In the rows, zero is written as 128.
Each path below is one point turned by a fixed rotation once a step. After each direction that follows a path, write how fast that rotation turns it, in degrees per step (0 if it stays still).
Each turn is a multiple of 5 degrees from 10 to 175, or 0.
Each row of a path follows its step; steps can be skipped.
Path 1:
step 0: [143 154 126 128 126 122 118 127 131 119 118 123 124 130 116 131 124 123
 126 120 138 124 136 125 134]
step 1: [133 136 116 132 129 138 115 125 138 147 137 130 117 122 117 131 136 123
 140 131 124 134 130 117 122]
step 2: [120 129 123 124 139 116 123 125 129 124 128 121 116 129 143 125 135 125
 136 146 125 147 138 131 125]
step 3: [144 132 129 129 127 123 136 119 125 114 116 126 127 133 135 130 118 122
 138 126 135 122 150 120 121]
step 4: [146 134 128 119 122 127 135 129 142 147 128 142 134 135 119 132 138 128
 133 133 130 131 133 116 127]
step 5: [122 140 126 122 129 126 122 134 127 124 126 131 123 129 120 117 136 120
 127 138 132 153 134 126 146]
step 6: [137 134 117 132 133 135 119 120 111 113 132 129 117 119 127 129 124 134
 135 131 135 127 140 113 128]
step 7: [136 129 126 129 132 118 121 112 132 139 127 124 138 132 133 143 146 137
 135 136 132 129 132 116 118]
step 8: [130 138 123 139 126 121 132 126 134 133 115 119 140 135 134 117 133 116
 128 129 122 144 143 128 139]
step 9: [142 134 112 119 139 140 137 129 122 130 126 138 129 122 129 116 113 123
 131 133 129 132 135 115 129]
step 10: [130 116 127 111 131 124 125 119 122 133 121 132 127 129 120 126 142 133
 135 138 148 137 123 117 124]
[136 133 129 130 124 128 132 126 131 127 127 125 133 135 127 130 129 128
 125 126 124 128 125 130 128]
90
[130 130 134 131 129 125 127 131 121 130 129 123 129 127 126 123 129 126
 126 126 132 131 133 135 125]
130
[127 131 126 130 127 131 133 126 125 131 134 129 126 125 130 128 127 119
 127 134 126 131 124 131 132]
100
[131 132 128 122 135 124 129 131 126 132 131 132 128 126 131 130 130 134
 124 131 124 127 127 130 126]
140
[131 131 134 134 131 131 131 127 127 130 126 129 126 123 124 130 119 131
 129 129 129 127 126 123 125]
125
[124 125 133 130 127 124 129 131 127 134 125 125 126 130 127 128 131 131
 132 129 121 135 126 126 133]
120
[130 128 130 127 123 122 126 131 131 132 129 125 132 123 132 132 125 125
 127 128 130 124 131 125 134]
90
Path 2:
step 0: [138 137 137 128 138 127 130 113 133 130 108 127 136 120 117 131 123 108
 124 128 130 135 120 138 130]
step 1: [135 131 128 134 149 141 141 128 120 118 123 126 128 130 142 134 118 117
 128 136 120 122 136 117 129]
step 2: [139 136 138 141 127 147 133 129 141 145 124 131 127 126 132 125 136 119
 120 141 135 128 132 135 134]
step 3: [143 139 120 131 138 127 130 133 136 113 117 119 129 133 131 131 143 133
 130 136 135 138 136 113 135]
step 4: [118 127 136 138 112 135 132 129 130 122 136 116 125 135 128 136 138 113
 126 137 127 136 145 129 142]
step 5: [131 130 120 117 110 139 134 131 138 120 122 113 125 133 125 123 121 147
 122 140 134 131 128 123 132]
step 6: [125 126 138 126 116 127 124 126 120 119 119 110 148 130 114 132 137 122
 118 126 125 139 118 131 130]
step 7: [126 135 122 121 127 139 136 113 119 111 135 125 136 133 117 134 107 129
 128 141 121 124 129 129 124]
step 8: [133 127 138 127 124 143 138 124 117 140 122 133 142 133 130 132 134 133
 117 136 120 119 108 134 130]
step 9: [141 142 127 120 142 131 128 113 132 123 124 134 142 128 124 136 134 125
 146 140 132 134 121 132 123]
step 10: [122 129 132 132 132 137 136 120 119 131 120 134 124 136 140 151 136 121
 136 132 118 120 133 125 144]
[121 124 128 126 129 129 124 130 130 122 121 125 129 122 128 125 123 127
 126 129 126 125 127 133 130]
55
[127 126 124 128 128 133 130 133 137 136 128 127 130 128 127 126 128 131
 127 128 125 129 121 128 127]
120
[131 128 123 124 133 128 129 129 129 123 131 124 129 129 132 124 124 132
 134 132 131 128 129 127 122]
175
[133 132 125 130 127 130 129 132 128 129 123 132 128 125 133 129 128 120
 134 127 127 123 126 129 128]
40
Path 3:
step 0: [125 131 126 124 134 123 137 120 116 123 123 136 121 125 111 125 129 116
 129 119 134 139 128 124 139]
step 1: [114 132 120 124 115 135 131 128 134 133 122 138 130 132 136 130 126 141
 137 132 142 125 131 136 135]
step 2: [125 131 136 126 142 122 127 126 117 131 133 121 133 128 138 147 125 123
 138 123 119 124 137 132 131]
step 3: [123 129 138 121 127 117 127 124 132 126 136 127 116 137 123 132 129 145
 111 124 133 130 120 124 124]
step 4: [123 125 118 126 136 121 126 123 125 122 132 134 136 113 139 121 119 128
 132 144 128 135 120 126 115]
step 5: [136 136 143 127 125 137 130 115 121 113 128 133 122 127 120 124 129 124
 129 130 125 134 130 143 136]
step 6: [114 130 116 122 140 141 126 124 140 140 119 126 128 133 129 124 122 129
 118 127 134 130 135 136 130]
step 7: [116 130 129 132 131 118 129 132 124 116 127 129 121 123 125 139 116 116
 137 122 134 117 131 121 137]
step 8: [124 127 138 123 118 133 131 118 132 132 126 139 131 146 134 142 128 135
 129 130 129 125 119 124 117]
step 9: [122 122 127 121 140 122 129 135 123 130 133 116 123 120 127 132 128 128
 136 132 119 134 123 142 110]
step 10: [137 138 129 142 129 129 127 129 133 112 133 132 117 134 123 130 119 136
 116 137 126 135 123 130 133]
[123 126 130 130 126 133 129 127 132 133 129 135 127 122 124 128 126 125
 129 125 128 129 135 126 131]
60
[125 128 133 134 128 124 131 129 131 129 135 126 130 129 128 131 129 134
 132 128 126 132 130 126 121]
60
[127 127 135 129 130 121 129 133 123 125 130 129 125 128 126 125 131 120
 129 126 131 127 129 132 129]
155
[128 130 126 125 136 133 128 132 127 131 133 125 122 129 125 127 128 129
 125 121 126 129 126 127 127]
110
[129 125 128 130 133 125 129 124 126 125 124 131 124 129 128 125 127 130
 127 127 132 123 130 118 124]
95
[124 128 120 124 124 123 131 127 133 128 129 127 123 126 129 124 131 128
 128 128 126 124 131 132 124]
135
[124 129 131 127 124 127 127 130 126 133 119 124 128 125 126 126 128 131
 124 126 133 133 127 129 123]
135
Path 4:
step 0: [127 128 113 123 120 119 126 121 143 120 123 136 138 136 123 127 121 143
 115 121 138 129 124 115 133]
step 1: [133 136 125 132 126 119 134 119 122 124 129 123 141 128 127 130 117 133
 125 153 115 141 127 137 134]
step 2: [120 142 124 132 112 136 123 137 142 128 130 116 137 112 129 123 122 129
 117 124 139 134 131 132 133]
step 3: [127 143 136 111 130 108 124 120 121 123 112 136 133 117 132 126 127 126
 117 129 124 126 127 128 137]
step 4: [123 143 118 138 133 136 132 127 141 124 120 129 126 126 134 134 129 118
 129 129 115 145 138 117 142]
step 5: [119 137 129 134 121 126 131 126 121 122 120 130 147 129 130 152 135 127
 113 117 133 125 129 135 121]
step 6: [143 140 109 128 128 115 122 122 138 119 129 136 124 118 123 128 135 125
 125 135 125 129 144 131 117]
step 7: [126 117 119 131 125 140 126 130 122 121 118 131 134 107 142 135 128 127
 121 128 117 140 122 140 126]
step 8: [121 129 118 130 114 115 117 130 141 130 127 141 130 125 127 131 131 138
 114 123 120 122 120 110 123]
step 9: [129 126 116 137 130 119 134 116 120 120 119 132 131 132 115 123 117 136
 120 130 113 140 129 139 136]
step 10: [131 135 125 138 112 130 121 134 144 134 122 104 139 126 132 128 121 129
 119 130 121 132 126 131 121]
[133 129 127 127 136 133 124 126 129 129 130 125 129 128 129 131 126 129
 131 130 121 133 126 131 131]
130
[128 130 130 124 127 131 121 128 130 131 129 126 133 130 130 132 131 133
 124 121 131 124 124 128 127]
135
[126 127 129 121 130 132 126 130 126 127 123 128 125 118 128 125 129 129
 130 128 126 127 126 121 127]
85
